Some points, one per row:
tensor([2, 28, 28, 49, -49, -50, 5, 15])
tensor([-9, -127, -57, 37, 24, 15, -46, 7])
tensor([20, -127, -78, -33, 26, 56, 35, -73])
tensor([-38, 10, 48, -70, -33, 1, 26, -23])
tensor([-17, 26, -15, 88, 37, 58, -10, -42])
tensor([-10, -39, -1, -33, 10, 11, 19, 51])
tensor([0, 15, -36, -33, 33, -8, 30, 4])
tensor([43, 20, -5, -34, -39, -45, 9, -10])
tensor([18, -67, -37, -5, 64, 11, -14, 32])
tensor([12, -2, -11, -9, 37, 42, -16, -51])
tensor([-12, 9, -45, 33, 43, 67, 15, -57])
tensor([-6, -13, -36, 63, -27, 6, -20, -25])
tensor([24, -69, -47, 53, 28, 46, -25, 42])
tensor([20, 25, -7, -21, -11, 105, 20, -30])
tensor([12, 68, -18, -61, 72, 1, 34, -72])
tensor([6, 3, 0, 20, -52, -38, 63, 23])
tensor([22, 4, 31, 5, 4, 4, -46, 28])
tensor([22, 33, -7, -68, 39, -8, 4, -24])
tensor([-29, 35, -4, 3, -28, -23, -6, -2])
tensor([36, -21, -60, -28, 36, -3, -39, 16])
tensor([10, -68, -82, 14, 62, -8, 3, 12])
tensor([15, -37, 18, 30, -8, 47, -50, 40])
tensor([-25, 62, 2, 2, -36, 38, 11, 55])
tensor([14, -35, -48, 16, -34, -43, 15, 40])
tensor([12, 3, 40, 35, -22, -21, 13, 20])
tensor([-9, -27, 20, -6, 48, 14, -27, -56])
tensor([17, -1, 35, -1, -5, -25, 9, -33])
tensor([12, -27, 1, 59, -40, 9, -1, 51])
tensor([17, -38, -45, -45, 127, 114, -39, -127])
tensor([-2, 44, -26, -37, 80, 30, 33, -70])
tensor([16, 68, 3, 10, -25, -24, 81, -81])
Here are 12 more points, each followed by its number:
tensor([-18, -11, -65, -9, 38, 7, 20, -28]) 0
tensor([-7, -10, -20, 49, -90, -64, -30, 48]) 1
tensor([3, 20, -20, -14, 28, 36, 17, -19]) 2
tensor([6, 14, 24, 47, -42, -4, -27, -9]) 3
tensor([-39, 14, -8, 29, 1, 30, 11, 10]) 4
tensor([-21, 11, 27, -36, -15, 26, -7, -42]) 5
tensor([47, 0, 16, 31, -28, -12, 14, 26]) 6
tensor([-49, -26, -19, -1, 11, 12, -6, -35]) 7
tensor([-9, -56, -14, -15, -8, 22, -14, 2]) 8
tensor([-25, -3, -78, -76, 42, 71, -33, -74]) 9
tensor([7, -20, 69, -9, 27, 21, 8, -12]) 10
tensor([-16, 3, 36, 20, -45, -70, 21, 62]) 11
Which two of these numbered points are nearest to each point below, looking only along the 3 directions in which the first points spread most? Their numbers follow each, nearest first.
tensor([-1, -51, 72, 80, -54, -40, -19, 108]) > 1 11
tensor([18, 72, 9, -29, -10, -18, 61, -64]) > 5 2
tensor([-43, -83, -109, -49, 41, 44, -37, -55]) > 9 0
tensor([2, -14, -19, 37, 40, 57, -5, 10]) > 7 4
tensor([36, -2, 34, -20, 42, -34, 3, -26]) > 10 5
tensor([-23, -64, -23, 21, 0, 9, -19, 5]) > 8 7
tensor([-39, 17, 19, -33, 28, 57, -78, -1]) > 7 2
Here are 12 other points, each followed by its number:
tensor([17, 40, 19, -9, -46, -32, 11, 66]) 0
tensor([48, 44, 29, 7, 3, 66, 42, 60]) 1
tensor([21, -4, -1, 81, -39, 28, -26, 7]) 2
tensor([3, -16, -22, 1, -10, 49, -41, 4]) 3
tensor([-12, 38, -26, -26, 12, 9, 7, -8]) 4
tensor([-8, -36, -43, -11, 15, 43, 0, -35]) 5
tensor([2, -3, -3, 56, -57, -17, -56, 25]) 6
tensor([19, 25, 4, -58, 34, 23, -21, -35]) 7
tensor([-38, 10, 42, 29, 49, 30, -8, -63]) 8
tensor([29, -71, 42, 19, 6, 23, -55, -24]) 9
tensor([-21, 45, -9, 8, -9, -3, 38, -41]) 10
tensor([35, 45, 103, -3, -37, -16, 21, 37]) 11
Which two of these numbered points are nearest to each point below, looking only along the 3 directions in which the first points spread most? Their numbers follow each, nearest first.
tensor([3, 25, -15, 59, 66, 45, -37, -36]) > 8 3
tensor([-22, -23, 42, 53, -46, -15, -23, 25]) > 6 2
tensor([52, -54, -16, 98, 62, 4, -35, 12]) > 9 3
tensor([-33, -1, 11, -9, 51, -60, 8, -68]) > 7 4
tensor([-18, -1, 0, -36, -46, -21, 29, 72]) > 0 11
tensor([49, 26, 62, 8, -2, 37, 45, 21]) > 1 10
tensor([-19, -44, 8, -8, -6, -20, -36, 17]) > 3 9
